Each path below is one point turned by a fixed rotation once a step. After each direction that follows a path, write how fast that rotation turns it, in degrees each step (0 if it stays still).
Each turn is a multiple of 5 degrees from 10 to 175, or 0.
Each row of a path follows its step; steps can be skipped.

step 1: [ 17   7 -22  -9 -16   5   8 -14  -4  -5  -5   7   1   6 -13  -2  -1   0
  -5 -14  -9   6  14   1  -7   6  -1  18  -1 -13   1  -5  -2 -10 -11  12
   3   3 -21   7  -6   1  -1  22   7  -8  25 -15  -6   9 -12  -5  18   3
  25 -26  -6  -1  -8  -4  -3   8  -4  -7  -9 -22   3  -4 -19   7  -5  13
 -14]
step 3: [-34 -24  13   2   3  19  -1  14  -3  11   7 -13  -8 -14   7   6   2 -14
  -2 -12   2  14  -5  23 -13   9   9  -6   7  -8  -6 -20   1 -20   3  -4
   4  -3 -20   0 -10   4 -12  -1   4   3  -8  -7 -17  -3  -1  -3  -1  -4
  -3  18   1  -7   4 -16   5  -3  -1  14  17  19   5   6   5 -10  -6 -18
  -3]
step 11: [-10  -7   8  -1  -2  -2  10   5  -1  36  -6  11  -3 -13   4  12 -21  17
   4  21 -10  -4  -8 -22 -15  -4   2  -6  -4  17  -2   1  -1   6  -1  13
  -1  -4  12  -9  -8 -14 -26  -7 -18   0   5   0  -6   3 -11 -13  13   4
   0  -3  12   0  11  17  -9 -18   6  -4  13  18  13   4  10   1  10  -4
  10]
step 17: [ 13  -9  -3   3  -9   9   3 -14  -4 -13   8  -4  12  13  11  16  17   0
  -1  -7 -13  24  -8 -12  26  -3   7   1  -3  -3  -5  -1  16  -8 -10 -15
  -2   4   7  19  13 -29   5  19  -2   0  12  -9   4   6 -12  -2   8  12
   6   3 -16 -10  -8  -4  -4  16   3 -18   6 -13  -5 -24  -2   8  -8   8
   2]
step 19: [ -1   0   8  -7 -16  -2  11   6   1  24 -15   4  -6 -20  12 -10   5   6
  -2   0   8  -5 -11  11 -16  -5 -24  26  10 -14  10   7  -6   5  -5 -20
  -2  13 -28  23  -8  10 -15 -14  19  10  -5   2 -13  -7  -8   2  -2  -4
  -3  18  -4   0   6  -4  10   3   7  14  11   7   6   1  -6  -2   5  -4
   6]
step 22: [  2 -18   4 -10  -2   0   5 -14  10  -7  20 -18  -6  -1 -10   7 -19  -6
  -9   1 -12  18  14  -1  -2   4 -11  -4  13 -25  14 -17   1   0   7   5
  15   2  -6   4 -19   2   5   6  -3 -16   6  -2   6  -8  -1  -3  -6   1
  24  36   0  -7  10   4   0   7  -1   7  -8  15   5  16   1  11  17 -13
  -1]
step 30: [  7  -2  -7  -6  14  -8   4  13 -10   1   8  14   3   1  21   9  -7 -12
   2   5  -8  -9 -13 -15   2  -3 -14  -1   0   9  -6 -19   4  -5  -5  -5
 -16 -13   3  -4  -3   6 -17 -11 -19  -6  13 -15  23 -20   5  17   1   5
  -1   5   4  11  26 -12  -6   2  -8  -5  -5  36  -8  -8  11  -4   9   4
   9]
Directions:
[ 2  0  0  2 -2  1  2 -4  0  3  3 -5  2 -1 -3  1 -3  2 -2 -1 -2  4  5 -1
  1 -1  4  0 -2  6  2  0  0  4 -2 -1  2  0  4  0 -3 -2 -3  1  3  3  1  1
  1  3  0  0  1  5  1  0  0 -5  6  2  3 -1  1 -4 -2 -1  0  1 -2  7  2  2
  0] => 65
[-4 -2 -2 -6 -1  1  3  1  2  2  2  0 -1  1 -1  4  3 -1  2  4 -3 -1  0  1
 -4  3 -1 -2  3 -1 -2 -3 -2  0  0 -1  1 -2  1 -5  1 -3 -2 -5  3 -3  1 -3
 -1 -3  0  2 -2  0 -3  6  4 -3  5  1  0  2  4 -4  0 -2  1 -1  5  0  1 -5
 -1] => 95
[-1  3  2 -1  4  1  1  0 -3 -3  3 -3 -3  3  2 -4 -5 -2  0 -4 -1 -2  5  0
  2 -1  4  4  1  2  1 -2 -1  1  1 -4  8 -4  0 -2  1 -2 -2  0  0 -1 -2 -3
 -2 -5  3 -3 -2  0  0  2  1  4 -3  0 -4 -1  0  1  1  6  2  0  1  0  5  1
 -2] => 40
[-1  2 -1  3 -2  4 -6  4 -4 -3  0  3  0  2 -4 -1  3  1  3 -1  5  0 -1  4
  4  1  3 -1 -4 -4  1  0  1  1 -2  0  4  4  4  0 -3 -2  1  0  3 -4  0 -2
  3  2  0 -4  0 -1  4  2 -2 -2  1  3 -2 -2  4 -4  0  2 -3 -3  4  0 -2 -1
  1] => 95
[ 2  0 -6 -7  0 -2  4  5 -1  2  2  4  2  4  0 -1  1  0  0  2  0  2 -2 -3
  2  4  2 -3  1  2 -1  3  1  1 -2 -2  3 -1 -3  0  3  0  1 -2 -7  4  0 -3
 -1  1  2 -6  4  0  5 -4 -2  0  0  0  1 -3 -1 -4 -1  0  3  2 -1  1 -2 -2
  1] => 110
